[[131 127 133 133 134 137 122 138 126 129 127 135 131]
 [125 129 116 128 126 118 125 116 122 122 126 127 119]
 [127 124 115 120 122 118 117 121 116 122 123 123 124]
 [132 134 148 136 140 135 152 134 152 145 137 135 130]
 [125 128 122 122 122 116 132 117 129 128 128 121 124]]
->
[[127 124 115 120 122 118 117 121 116 122 123 123 124]
 [125 129 116 128 126 118 125 116 122 122 126 127 119]
 [125 128 122 122 122 116 132 117 129 128 128 121 124]
 [131 127 133 133 134 137 122 138 126 129 127 135 131]
 [132 134 148 136 140 135 152 134 152 145 137 135 130]]

[[135 152 123 125 138]
 [141 134 109 124 153]
 [123 112 132 131 129]
 [135 154 121 123 139]
 [117 104 148 138 106]
 [121 110 135 132 126]
 [136 144 124 128 140]
 [143 137 110 124 152]
 [141 137 108 122 153]]
->
[[141 137 108 122 153]
 [141 134 109 124 153]
 [143 137 110 124 152]
 [135 154 121 123 139]
 [135 152 123 125 138]
 [136 144 124 128 140]
 [123 112 132 131 129]
 [121 110 135 132 126]
 [117 104 148 138 106]]

[[142 116 120 127 139 124 145 144 145 132 137 135]
 [154 114 107 143 150 109 133 148 128 138 124 149]]
->
[[154 114 107 143 150 109 133 148 128 138 124 149]
 [142 116 120 127 139 124 145 144 145 132 137 135]]

[[115 127 119 157 149 126 126 132 113 110 119 117 133]
 [139 131 131 108 115 132 130 128 139 142 133 135 125]
 [136 129 139 110 115 130 130 125 139 140 137 138 126]
 [133 134 111 131 132 128 131 133 126 130 123 121 130]
 [120 128 117 150 144 125 128 132 116 116 121 118 132]
 [130 131 137 107 114 130 127 119 138 133 130 138 121]]
->
[[133 134 111 131 132 128 131 133 126 130 123 121 130]
 [120 128 117 150 144 125 128 132 116 116 121 118 132]
 [115 127 119 157 149 126 126 132 113 110 119 117 133]
 [139 131 131 108 115 132 130 128 139 142 133 135 125]
 [130 131 137 107 114 130 127 119 138 133 130 138 121]
 [136 129 139 110 115 130 130 125 139 140 137 138 126]]

[[130 149 131 152 145 124 148 113 144]
 [127 126 127 132 123 130 124 127 130]]
->
[[127 126 127 132 123 130 124 127 130]
 [130 149 131 152 145 124 148 113 144]]

[[129 112 139 143 132 134 137 134 137 129]
 [126 152 112 105 121 118 116 120 115 126]
 [129 128 127 128 128 127 127 127 126 128]
 [120 133 144 130 126 131 152 148 152 125]
 [127 128 129 129 128 128 129 130 130 128]
 [130 130 123 125 128 126 122 123 121 128]
 [134 130 111 120 127 123 105 111 106 130]
 [127 125 133 132 129 130 133 132 133 128]
 [124 124 140 135 129 132 142 140 143 128]]
->
[[134 130 111 120 127 123 105 111 106 130]
 [126 152 112 105 121 118 116 120 115 126]
 [130 130 123 125 128 126 122 123 121 128]
 [129 128 127 128 128 127 127 127 126 128]
 [127 128 129 129 128 128 129 130 130 128]
 [127 125 133 132 129 130 133 132 133 128]
 [129 112 139 143 132 134 137 134 137 129]
 [124 124 140 135 129 132 142 140 143 128]
 [120 133 144 130 126 131 152 148 152 125]]

[[133 138 148 136 118 120]
 [127 136 137 127 122 126]
 [119 106 103 109 143 141]
 [138 110 142 137 116 107]
 [127  99 106 119 140 126]]
->
[[119 106 103 109 143 141]
 [127  99 106 119 140 126]
 [127 136 137 127 122 126]
 [138 110 142 137 116 107]
 [133 138 148 136 118 120]]

[[107 113 128 112 108 120 139 111 134 116 115 111 127 106 115]
 [109 131 111 136 117 114 111 138 122 139 111 124 107 105 115]]
->
[[109 131 111 136 117 114 111 138 122 139 111 124 107 105 115]
 [107 113 128 112 108 120 139 111 134 116 115 111 127 106 115]]

[[148 120 137 158]
 [134 134 129 137]
 [129 137 102 101]]
->
[[129 137 102 101]
 [134 134 129 137]
 [148 120 137 158]]
